Which row each row swaps with, under one turn or mirror
The rows were stretched afterwards, more along some directions than others.
kiguv: +0.50 -0.19 -2.45 +0.97 -0.09 -2.19 -0.27 +0.25 -1.12 -0.99 +0.30 -0.62
 -1.09 +0.03 -0.51 +0.01 -0.39 -0.75 +0.72 +1.65 +0.46
Daru: -0.01 +0.84 -0.45 +0.49 -0.26 -0.48 -0.90 +0.03 +0.21 -1.66 -0.44 -0.19
 +0.78 +0.52 +0.49 -0.19 -0.57 +0.90 +0.01 +0.28 -0.90
robar: +0.32 +1.48 -2.20 +0.59 -0.81 -2.49 -0.38 -0.16 -1.05 -0.29 +0.35 +0.24
 -1.13 -0.25 -1.01 +0.50 -0.92 -1.26 +0.53 +0.97 +0.55
zoma: -1.03 +2.24 -1.16 +1.02 -0.48 -1.67 -0.63 +0.13 +1.79 +0.00 -0.98 +0.02
 +0.05 +0.35 +1.42 +0.68 -0.40 -0.45 -0.53 +2.96 -0.31
Dusuv: -0.69 +0.51 -2.18 +0.40 +0.17 -0.40 -1.86 -0.12 +0.38 -0.01 -1.43 -0.64
 +0.97 -0.63 +0.00 +1.28 -1.45 +0.92 +0.49 +3.40 +0.10
duze: -0.30 +0.95 -1.25 +1.12 -0.31 -1.74 -1.00 +0.74 +0.20 -2.23 -0.23 -0.20
 +0.61 -0.05 +0.57 -0.05 -1.47 +0.37 -0.01 -0.44 -0.73
Nar: -0.07 +0.83 -0.91 -0.06 +0.26 -1.08 -1.43 +0.11 -0.11 -1.31 -0.27 -1.07
 +0.35 +0.54 +0.21 -0.03 -1.84 +0.14 -0.14 +0.12 -1.02
Votu: +0.19 +1.77 -0.13 -0.13 -0.68 -1.50 -1.35 +0.26 +0.48 -1.24 +0.08 -0.61
 +0.67 +0.51 +0.72 -0.65 -2.01 +0.48 +0.17 -0.59 -0.72
surab: -1.05 +2.09 -1.90 +1.25 -0.29 -1.95 -1.09 +0.34 +1.18 +0.10 -1.28 +0.11
 +0.58 -0.47 +1.46 +1.43 -0.63 -0.83 -1.01 +1.92 -0.27
lusoz: -0.82 +2.68 -0.86 +0.97 -1.26 -1.52 -0.58 +0.87 +1.50 +0.04 -0.82 +0.47
 +0.51 +0.39 +1.28 +0.43 -0.80 -0.30 -0.44 +2.40 +0.37
zala: -0.39 +1.65 -1.24 +0.33 +0.20 -0.05 -2.10 +0.70 +0.03 -0.17 -0.81 -0.95
 +1.71 +0.06 +0.84 +0.27 -1.08 +0.87 +0.87 +3.22 +0.34
vora: +0.44 +0.59 -2.14 -0.02 -0.58 -2.42 -0.83 -0.22 -1.36 -0.52 -1.29 -0.06
 -0.34 -0.77 -0.74 +0.12 -0.87 -0.79 -0.16 +1.13 +0.34
navi: +0.78 +1.14 -1.64 +0.77 -1.05 -1.46 -0.75 +0.71 -1.33 -0.52 -1.07 -0.05
 -1.02 -0.31 -0.55 +0.27 -0.92 -1.23 +0.58 +1.20 +1.24
porak: -0.73 +1.10 -1.27 +0.93 -0.85 -1.66 -0.84 -0.13 +2.06 -0.25 -0.48 +0.14
 +0.60 +0.05 +1.66 +0.72 -0.45 -0.23 -0.66 +2.22 -0.32
zate: +0.48 +1.80 -0.66 -0.13 +0.08 -1.70 -1.27 -0.20 +0.90 -1.27 -0.21 -0.95
 +0.96 +0.24 +0.90 -0.07 -2.20 +1.06 +0.17 -0.81 -0.71
muro: +0.02 +2.03 -1.68 +0.86 -0.63 -1.75 -0.40 +0.15 +1.30 -0.77 +0.15 +0.61
 +0.89 +0.15 +1.47 +0.05 +0.04 -1.00 -0.70 +1.96 +0.13
lak: -0.31 +1.20 -2.21 +1.21 -0.42 -2.51 -0.58 +0.05 -1.48 -0.52 +0.34 +0.06
 -0.98 -0.66 -1.02 +0.65 -0.85 -0.98 +0.61 +0.62 +0.21
nif: -0.16 +1.38 -1.67 +0.89 -0.95 -2.52 -0.62 -0.67 -1.33 -0.62 +0.14 +0.39
 -1.00 -0.79 -0.76 +0.87 -1.08 +0.10 -0.32 +0.66 -0.08
tav: +0.38 +1.63 -2.10 +0.94 -0.26 -2.54 -0.24 -0.72 -0.52 -0.49 -0.15 +0.09
 -1.06 -0.50 -0.61 +0.58 -0.87 -0.69 +0.87 +0.88 +0.82
Fali: -0.99 +2.13 -0.69 +1.64 -1.61 -1.04 -0.78 +0.37 +1.28 -0.10 -0.99 +0.74
 +0.08 +0.52 +1.17 +1.24 -0.16 -0.45 +0.22 +1.91 -0.05
vide: -0.06 +1.03 -1.58 +1.26 -1.60 -1.92 -0.92 +0.15 -0.87 -0.60 -0.50 +0.50
 -0.13 -0.86 -0.22 +0.13 +0.15 -1.18 +0.20 +0.68 -0.20
bak: -0.46 +1.37 -1.49 +0.05 -0.23 -0.28 -1.68 +0.11 -0.62 +0.34 -0.40 -0.78
 +1.13 -0.28 -0.04 +1.35 -1.23 +1.39 +0.37 +3.41 +0.17
ler: -0.60 +1.29 -1.32 +0.42 +0.75 -0.07 -1.98 -0.25 +0.02 +0.19 -1.37 -1.31
 +0.92 -0.02 +0.67 +0.84 -0.94 +0.73 +0.42 +3.24 -0.01
kifa: -1.07 +2.41 -1.74 +0.75 -0.54 -1.78 -0.39 +0.97 +1.80 +0.08 -0.66 +0.21
 +0.79 +0.20 +1.03 +1.01 -1.42 -0.16 -0.40 +1.83 -0.45
Kavu: +0.30 +1.27 -0.08 +0.14 -0.21 -1.22 -0.49 -0.70 +0.40 -1.12 -0.49 -0.86
 -0.24 +0.48 +0.30 +0.04 -1.85 +1.16 -0.38 -0.22 -1.21
gat: +0.59 +1.91 -0.29 +0.34 -1.29 -1.54 -1.48 -0.50 +0.39 -1.26 +0.24 -0.27
 +0.80 +0.78 +0.94 -0.64 -0.38 +0.12 -0.21 -0.41 -0.90
Mekug: -0.69 +1.76 -1.08 +1.16 -1.04 -1.71 -1.16 +0.31 +0.57 -0.05 -0.57 +0.72
 +0.83 +0.01 +1.66 +0.60 +0.67 -0.95 -0.93 +2.77 -0.16
nafin: -0.27 +1.25 -1.72 +0.19 +0.24 -0.35 -2.02 +0.49 -0.44 +0.14 -1.56 -0.42
 +1.37 +0.10 +0.41 +0.76 -0.61 +0.17 -0.14 +3.72 +0.03
naguv: +0.05 +0.93 -1.95 +0.38 -0.16 -0.62 -2.04 -0.61 -0.69 -0.11 -0.93 -0.87
 +0.40 +0.16 +0.29 +0.89 -1.32 +0.89 -0.12 +3.93 -0.23
riko: -0.72 +2.20 -1.81 +1.13 -0.55 -1.94 -0.42 +0.63 +0.62 -0.27 -0.40 +0.67
 +0.68 -0.17 +1.11 +0.96 -0.17 -1.12 -0.63 +2.50 +0.55
tuli: +0.48 +1.07 -1.25 -0.01 -0.85 -1.20 -1.88 +0.83 +0.10 -1.29 -0.02 -0.13
 +0.70 +0.68 +0.63 +0.30 -1.91 -0.34 -0.75 -0.90 -0.73
Donob: -0.73 +1.14 -1.76 +0.74 -0.07 -0.33 -2.04 +0.07 +0.08 -0.21 -1.47 -1.03
 +1.18 -0.45 +0.37 +1.10 -1.26 +1.37 +0.43 +3.55 -0.37
gel: +0.71 +1.60 -0.73 -0.26 -0.37 -1.65 -1.07 -0.04 +0.29 -0.77 +0.14 -0.90
 +0.02 +1.05 +0.36 -0.28 -2.04 +0.84 -0.62 -0.01 -0.78
tori: +0.08 +1.30 -0.58 +0.08 -0.06 -1.76 -1.08 +0.54 +0.22 -1.13 +0.25 -1.02
 +0.43 +0.69 +0.59 -0.56 -1.85 +0.21 -0.07 -0.63 -0.92
Peka: -0.96 +1.56 -2.30 +0.56 +0.10 -0.84 -2.03 +0.16 +0.20 +0.39 -1.28 -0.80
 +0.74 -0.65 +0.18 +1.68 -1.20 +0.80 +0.33 +3.53 -0.48
dazu: -0.73 +2.20 -1.19 +1.45 -1.32 -2.04 -0.96 -0.20 +1.12 -0.77 -1.08 +0.77
 +0.14 +0.14 +1.65 +0.59 -0.88 -0.44 -1.37 +2.40 -0.41
tifa: +0.38 +0.04 -1.24 +0.53 -0.80 -1.49 -0.57 -0.16 -1.47 -0.68 -0.09 +0.27
 -1.48 +0.20 -0.45 -0.33 -0.27 -1.50 +0.42 +1.57 +1.12
Bigig: +0.99 +1.46 +0.10 -0.08 -0.87 -0.88 -1.05 +0.44 +0.06 -1.53 -0.05 -0.68
 +0.65 +0.81 +1.08 -0.10 -1.35 +0.19 -0.66 -0.71 -0.42
Nokog: -0.72 +2.07 -0.72 +1.13 -1.21 -1.87 -0.47 +0.22 +1.89 -0.42 -1.04 +0.71
 +0.38 -0.23 +1.39 +0.63 -0.86 -0.05 +0.30 +3.30 +1.14
Kater: -1.14 +1.50 -1.48 +0.87 -0.10 -0.31 -1.23 +0.02 -0.21 +0.42 -0.51 -0.56
 +0.41 -0.37 -0.20 +0.79 -0.84 +1.00 +1.69 +3.78 +0.33
rased: +0.35 -0.05 -2.82 +0.78 -0.73 -2.25 -0.28 +0.68 -0.60 -0.15 -0.88 +0.18
 -0.94 -0.51 -0.44 +0.49 -0.13 -1.10 +0.12 +1.61 +0.21
Siba: -0.34 +1.04 -2.23 +1.40 -1.04 -2.66 -0.85 +0.32 -0.42 -0.37 -0.22 +0.14
 -1.39 -0.42 -0.16 +0.39 -0.58 -1.85 +0.31 +0.91 -0.01
Zaduk: +0.72 +0.49 -0.71 -0.53 -0.32 -1.02 -0.92 +0.37 -0.12 -0.94 -0.77 -0.90
 +0.91 +0.54 +0.34 -0.71 -1.04 -0.14 -0.52 +0.29 -0.82
Vuv: +0.23 +1.54 -1.67 +0.08 -0.31 -0.56 -1.90 +0.06 +0.89 +0.02 -0.23 -0.83
 +1.50 +0.21 +0.54 +1.57 -1.61 +1.44 +0.79 +3.47 +0.36
vofin: +0.23 +1.24 -2.21 +1.08 -1.02 -2.41 -0.55 -0.14 -0.36 +0.00 -0.81 -0.18
 -1.40 -0.70 -0.68 +1.02 -1.44 -0.29 +0.19 +0.57 -0.44
sison: -0.75 +1.61 -1.54 +1.28 -0.90 -2.03 -0.46 +0.13 +1.37 -0.25 -0.99 +0.09
 +0.21 +0.00 +1.41 +0.80 -0.25 -0.47 -0.89 +2.87 -0.22
bip: -0.33 +0.31 -1.54 +0.08 -0.19 -0.19 -1.43 +0.65 -0.25 +0.67 -2.14 -0.95
 +0.11 +0.18 -0.04 +1.07 -1.34 +0.48 +1.04 +3.63 +0.48
Nekuf: -0.14 +1.07 -1.94 +0.13 +0.34 -0.46 -1.72 +0.27 -0.15 -0.69 -1.02 -0.45
 +1.70 -0.81 +0.44 +0.24 -1.21 +0.69 +0.38 +2.88 +0.20

Swapped with kiguv: duze
Swapped with Votu: robar
Swapped with Kavu: vofin
Swapped with Vuv: Nokog
Swapped with sison: Donob
Swapped with naguv: dazu
Swapped with Nekuf: muro
Swapped with Kater: kifa
Swapped with bak: lusoz
Swapped with tav: zate
Swapped with Zaduk: vide

